In the rows, zero is written as 128.
The rows of M fall into 4 groups, and each row is roughly a mix of its group's hidden directions.
M:
[[138 119 150  89 141 126 108 112 169 134 182]
 [160  87 134 151 117 107 119 122 112 183 107]
 [165 152 109 131 159 164 145  76 130 122 128]
 [160  93 122 167 126 167 113 153 153 137 157]
 [151 170 157 141 135 139 100 125 113  85 164]
 [135 119 139 178 136 125  99  99 119 183 132]
 [122 137 151  77 120  77 128 106 102 117 107]
 [169 123 157 116 143 164 123 126  89  89 109]
 [131  75  97 111 139  95 137 160 118  93 125]
 [147 157 130 138 154  74  98 128  92 108 139]
 [124 160 143 163 118 142 168 124 165 155 161]
 [ 86 144 132 154 157 146 150 106 109  80 137]
 [102 132 157 116 119  85 104 171 132 162 109]
 [112 142  83 131 103 117 152 109  73 115 111]
 [130 161 141 104  96  88 170 115 121 101 107]
 [122 148 101 135 139  88  80 164 119  96 124]
 [118 121 121 118  94  74 120 173 111 151 110]
 [106 135 105  97 144 138 169 129 105 115  74]
 [109 134 114  89 173 121  94 124 108 123  85]
 [158  95 156 120 147 138 100 138 174 160 144]
 [ 99 126 143 127 104  83  90 177 130 140 118]
 [149 124 181 107 142 149 104 125 166 148 156]
 [138 126 166 147 142 149 145 141 163  88 171]
 [126 177 120 107 140 110  83  91 100 120 127]
 [165 125 125 117 176 116 163 153 118 134  87]
 [121 144 144 172 162 146 129 105 114  75 133]
 [162 120 173 118 144 146 109 110  89  90 135]
 [103 162 148  87 117 110 139  90  87 119 130]
 [154  85 124 153 124 103 110 119 109 181 110]
 [ 74 141  95 136 125 113 160 139 152 166 121]
 [112 123 132  74 118  96 133 110  78 109 129]
 [163 123 167 130 136 124 100 122 185 148 146]
 [121 107 127 125  91 106  64 126 149 153 137]
 [131 133 114 162 132 145 124  95  78  82 142]
 [101 133 130  76 130  89 138 105  86 128 112]
 [169 126 145 117 146  99 128 159 159 175 113]
 [160  77  97 121 138 108 135 152 122  85 134]
 [138 109 153 105 118 157 137 101  81  82 121]
 [124  77  86 116  97 104 162 119 116 112 124]
 [ 86 160 138  98 158 163 138 139 149 101 148]
 [148 105 129  88 125 103 127 164 161 166 102]
 [187 124 141 158 111 123  92 124 128 139 163]
 [118 165 107 153 152  71  99 108 131 134 132]
 [158 116 135 133  78  94 174 137 124 103 134]
 [139 106 158 101 115 146  89 100  84 110 145]
 [109 113 146 122 107  68 100 166 110 136 120]
 [133 140 124 177 164 129 128 126  94 128  77]
 [109 149 144 156  82 119 161 131 151 168 148]
 [143 132 154 139 154  97 104 148 169 175 121]
 [152 138 113 116 156 140 189 135  92 114 106]
 [122 138  98 112 153 107 138 130 101 174  79]
 [157 141 110  96 131 106 119  88 146 153  82]
 [144 151 116 140 136 152 100  59 134 108 126]
 [ 86 183 128 108 146 133 137 122 142  87 129]
 [121 135 136 114 153 140 101 114  63  91 133]
 [117  85 143 125 111 125 103 141 157  79 161]
 [160 107 119 167 117 169 133 167 160 121 139]
 [156 107 124 122  70 116  84 126 128 144 154]
 [145 135 145 188 166 119 128 121 113 137  89]
 [ 95 144 143  80 131  95 145 108  88 127 108]
 [149 110 152 103 137  88 116 163 161 138  90]
 [151 130 138 168 177 110 100 133  97 128  97]
 [140  95 144 119  96 168 175 117 147 139 102]
 [ 91 127 135 161 134 117 151 159 124  98 179]
 [124 132 121  84 141  88  95  94  96 108 142]
 [152 118 159 117 153 137  81 125 176 149 142]
 [121 114 137 162  85 165 167 145 155 120 145]
 [145  78 126 155 126 117 104 123  93 174 120]
 [117 101  99 150 100  82 158 142 127 103 157]
 [168 100 143 123 132 149 180  92 130 147 139]
 [135  81 123 107 137 128 170 165 161 150 112]
 [121 137 111 127 167 158  70 110 143 158 119]
 [167 143 132  99 137 139  93  97 120 152  82]
 [115 144  84 103 104 146 152 114  90 162 110]
 [141 124 147 124  89  85 180 136 111 108 112]
 [151 120 177 118 143 135  79 118 159 139 153]
 [142 144  84 131 153 166 148  83 132 101 130]
 [125  76  81 114 115 103 131 130 115  90 119]
 [ 95 163 106 137 110 113  83 148  95 103 127]
 [126 118 108  90 100 122 135 157 179 142 163]
 [ 90 147 136 103 132 103 139 126  80 101  92]
 [138 129 178 127 102  73 159 125 117 115 119]
 [162 154 118 140 123 146 105  96 121 144  70]
 [ 94 163 117 102 141 134 152 153 145  77 112]
 [142 169 160 127 142 174 105 102 140 157 114]
 [118 113 130 117 131  75  98 183 136 131 111]
 [131 111 152 135 115  83  77 171 133 119 128]
 [117 141 120  88  98 133 136 146 175 137 173]
 [141 101 118  73  95 137 136 147 155 111 160]
 [107 123 149 127 141 121 157 166 142 102 186]
 [122 125 148 139 142 166 161 134 158  86 168]
 [162  98 139 136 108 100 115 103  99 176 114]
 [147 146  92 119 148 167  99 119 102  84 118]
 [131 126 160 104 161 145  90 128 176 136 157]
 [101 127 151  96 123  81 146 110  80 128 116]
 [138 119 122 101 133  74 138 143  92 128  82]
 [150  99 155 131 152 106  94 154 173 111 109]
 [120 138 165 129 167 132  99 118 180 150 151]
 [102 134 106 114  95 138 145 102  76  92 117]
 [113 141 111 175 162 118 114 131  89 138  87]
 [156 112 143  95 143 133 100 118 180 150 159]
 [165 139 169  92 158 146 109 129 102  98 134]
 [112 152 102 150 137 152 154  95  74 116 140]
 [149 100 108 104 151 116 140 144 104  97  75]
 [109 140 114  91  86 141 142 138 170 134 168]
 [142  68  97 110 113 109 120 158 125  99 115]
 [ 81 108 128  88 120 138 153 142 148  87 110]
 [146 123 167 138 149 153  87 128 173 146 152]
 [133 138  97 159 160 183 138 102 106 112 133]
 [133 151 129 147 133 158 162 104  87  79 132]
 [ 89 110 123  83 125 124 164 143 126  91  99]
 [172  81 110 154 118 146 107 137 129 167 124]
 [110 142 117 162 168  98 122 111  87 127  92]
 [106 181 155 142 113 173 115 113 134 156 130]
 [133 199 138 155 117 151 130 136 135 157 141]
 [125 100 127 143  80 173 171 131 145 127 118]
 [127  73 135 132 109 169 143 148 132 165 106]
 [193 142 140 146  95 146 101 120 136 145 141]
 [104  94 123 118 114 122 161 150 119  81 170]
 [ 92 164 123 102 148 141 135 140 151  74 142]
 [123  93 117 146  99 155 160 139 155 168  98]
 [127 121 124  94 107 102 128 153 152 192 129]
 [135 141 134 167 169 127 116 119  86 128  82]
 [136 148 107 163 120 101  76 129 141  87 143]
 [109 111 156 118 109  81 118 179 117 154 120]
 [101  96 128 110 165 124 161 150 133  78 118]
 [107 137 126 101 111 126 121 140 170 191 116]
 [149 147 132 140 155 167 107 121  97  80 153]
 [158 110 140 121 130 157 183 109 152 165 127]
 [114 166  97 155 118 112 144 139 181 156 125]
 [124 108  91  94 146 143 165 137 104 110  85]
 [103 140  90 116 127  90 133 147 175 160 143]
 [120  91 110 114 131  90 139 189 116 112 127]
 [144 117  89 156 129 167 133 146 172 126 163]
 [148 120 158 115 119 151 130  95  86  76 127]
 [150 119 172 109 150 136  88 119 167 159 141]
 [114 148 143 135 148 161  92 148  92  84 147]
 [131 158  96 164 108 104 164 123 165 142 151]
 [157  84 128 111 149 166 167 104 152 132 122]
 [109 135  99 115 160 171  83 109 113 153 126]
 [150 173 131 142 138 157 103 104 175 150 117]
 [ 84 162 131 131 157 158 153 152 159 104 136]
 [125 116 155 118 112 155 178 125 146 180 124]
 [102 127 143 137  86  90  79 115 129 140 155]
 [159 155 117 116 157 114 107 114 141 166  79]
 [115 130 106 162 112  99 153 149  96  92  91]
 [124 110 160 106 129 175 156  92 135 164 115]
 [105 140 135 148 109 129 131  98  86  73 150]
 [158 145 120 133 132 111 118  83 140 158  74]
 [111 151  87 155 133  88 131 147 170 155 126]
 [117 167 140 151 105  95  81 149 100 117 141]
 [ 90 115 113  82 125 142 173 143 133 106 102]
 [138 115 109 102 149 145 179 141 106  96  93]
 [112 137 163 127 115 110  95 190 131 151 120]
 [123 165 149 107 166  83 117  88 126 135 132]
 [174 110 162  91 150 131 115 131 110  89 139]
 [171 114 164 125 112 147 133  86 110  89 116]
 [114 174 135 145 121 165 110  71 123 127 133]
 [167 104 113 169 126 149 114 146 176 144 140]]

Each list below has two rows that fit no group; the rest each fit one group, if only roughly. Name those rows in the order they come.
- Z771: [120 165 128  94 129  69  92 133 113 129 131]
- Z755: [148 105 156 116 136 170  87 125  97  93 135]
- Z114: [152 133 141 124 137 155 114  98 118 166  70]
- Z572: [105 107 133 130 124  77  96 169 111 156 117]
- Z561: [123 124 119 164 123 169 109  98 118  80 157]
- Z111: [154 154 125 110 137 109  78 113  95  89 141]
- Z346: [126 155 106 130 138 105  77 144  85  98 111]
- Z724: [ 84 108  85 142 115 111 139 157 148 166 132]
- Z529: [112 122 134 105 104 152 151 156 160 109 182]
- Z590: [ 97 141 143 102 115 160 167 134 149  83 108]
 => Z771, Z572
- Z521: [ 97 166 104 123 158  87  99 107 105 141 122]
- Z989: [ 85 110 136  97 138  97 165 161 121 100 137]
- Z713: [119 140 168 148 153 148 141 119 146  66 131]
- Z616: [135 106 136 120 116 149 187 148 176 139 120]
- Z641: [129 122 152 124 137 184 179 108 142 152 131]
- Z97: [135 120 151 104  92 151 132 147 169  78 122]
- Z144: [ 98 110 124 118 120 159 157 129 133  66 153]
- Z575: [132 107 106  80 136 131 162 146 125 116  76]
- Z833: [146  96  87 158 139 161 117 154 158 155 131]
- Z284: [ 83 114 130 114 128 158 171 166 142  98 125]
- Z867: [112 166 101 123 163 156  81 132 131 157 139]
 => Z284, Z867
- Z632: [124 139 117 133 107  86  65 147 110 110 115]
- Z594: [114 125 145 134 111  81 139 186 130 129  94]
- Z794: [143  98 110 142 111  88 139 174 108  97 151]
- Z343: [129 162 117 131 154  85  77 152 109 113 129]
- Z836: [127 179 133 119 118 164 106  87 110 154 109]
- Z997: [ 98 118 128  96  96 126 137 131 161 134 186]
- Z155: [116 130 128 137  92 100 173 120 148 181 124]
- Z918: [169 110 143 106 124 146  90 116  86  93 128]
- Z132: [139 142 102 121 166 130  98 162 102  78 127]
- Z684: [126 132 169 130 120 135  68 111 153 127 163]
 => Z594, Z684
- Z627: [118 165 169 134 145 185 116 112 114 137 141]
- Z699: [129 114 144 146 113  99 170  92 165 161 144]
- Z527: [132 175 132 123 148 166 177 120 125 129  95]
- Z993: [141 138 198 117 130 127 130 115 157 164 138]
- Z91: [105 138 106 117 116 101 171 135 182 154 133]
- Z903: [134 151  87 153 139 128 172 131  92 102 100]
- Z391: [133 144 135 159 142 112  77 152 100  87 112]
- Z657: [113 157 109 120 156 158  90 171 108 102 118]
- Z764: [142 137 139 125 146 169  70 106 148 147 152]
- Z279: [127 153 134 155 111  90 151  94 163 166 142]
 => Z903, Z391
- Z813: [141  78 107  95 144  90 144 157 112 122 109]
- Z375: [151  84 148 126 126 156 164 158 160 151 114]
- Z975: [149 105 120 130 126 160 183  81 134 124 144]
- Z560: [101 124 154 161 114 137  97 114 146 108 182]
- Z520: [ 92 138 118 170 103 122 157 135 169 155 150]
- Z770: [160 131 106 138 122 105 181 149 170 146 138]
- Z161: [ 92 111 113 109 175 127 166 159 147 115 110]
- Z62: [113 117 104  79 116 146 127 145 171 112 166]
- Z923: [123 139 150 142 131 169 178 115 152 158 159]
- Z81: [ 83  81 151 132 104 106 149 160 131 123 142]
- Z671: [132 109 136 146  93 138 160 166 139 150  78]
- Z312: [105 122  86 164 126  87 135 153 151 161 118]
 => Z62, Z671
- Z122: [156 131 173 125 165 145 115 122  87  98 109]
- Z180: [120 128  98  91 139 148 171 135 111 143  79]
- Z756: [130 136 114 170 145 138 141 102 126  65 149]
- Z270: [ 85 159 131  96 104 126 125 155 161  91 132]
- Z328: [155 113 104 128 188 139 159 144 113 106 108]
- Z978: [156 142  97 120 131  83 152 101 140 165 101]
- Z329: [ 94 102 108  88 102 123 137 155 142 126 174]
- Z176: [110 153 158 148  84 113  96 108 137 144 167]
- Z365: [128 149  91 164 133 116 127 167 170 157 116]
- Z277: [157  78 101 125  91 142 149 150 155 116 115]
 => Z756, Z270
- Z685: [138 137 106 129 109  89 116 117  84 182 124]
- Z22: [100 179 130  77 145 133 140 111 135  99 131]
- Z198: [ 90 167  92 128 139 109 146 149 158 162 124]
- Z388: [114 157  89 114 159 165  95 107 157 140 124]
- Z181: [153 118 113 181 160 166 122 136 164 125 135]
- Z321: [136 147 104 112 154 178 142  83 107 105 125]
- Z944: [133  91  98  77 115 140 150 161 147 151 123]
- Z240: [118 133  98 111 151 165 186 127 104 113 111]
- Z623: [130 111 151 113  97  98 103 188 125 142 111]
- Z665: [131 113 150 149  92  90 182 140 105 135 122]
- Z327: [118 175 129 136 119  93 101 133  89  92 109]
 => Z181, Z327
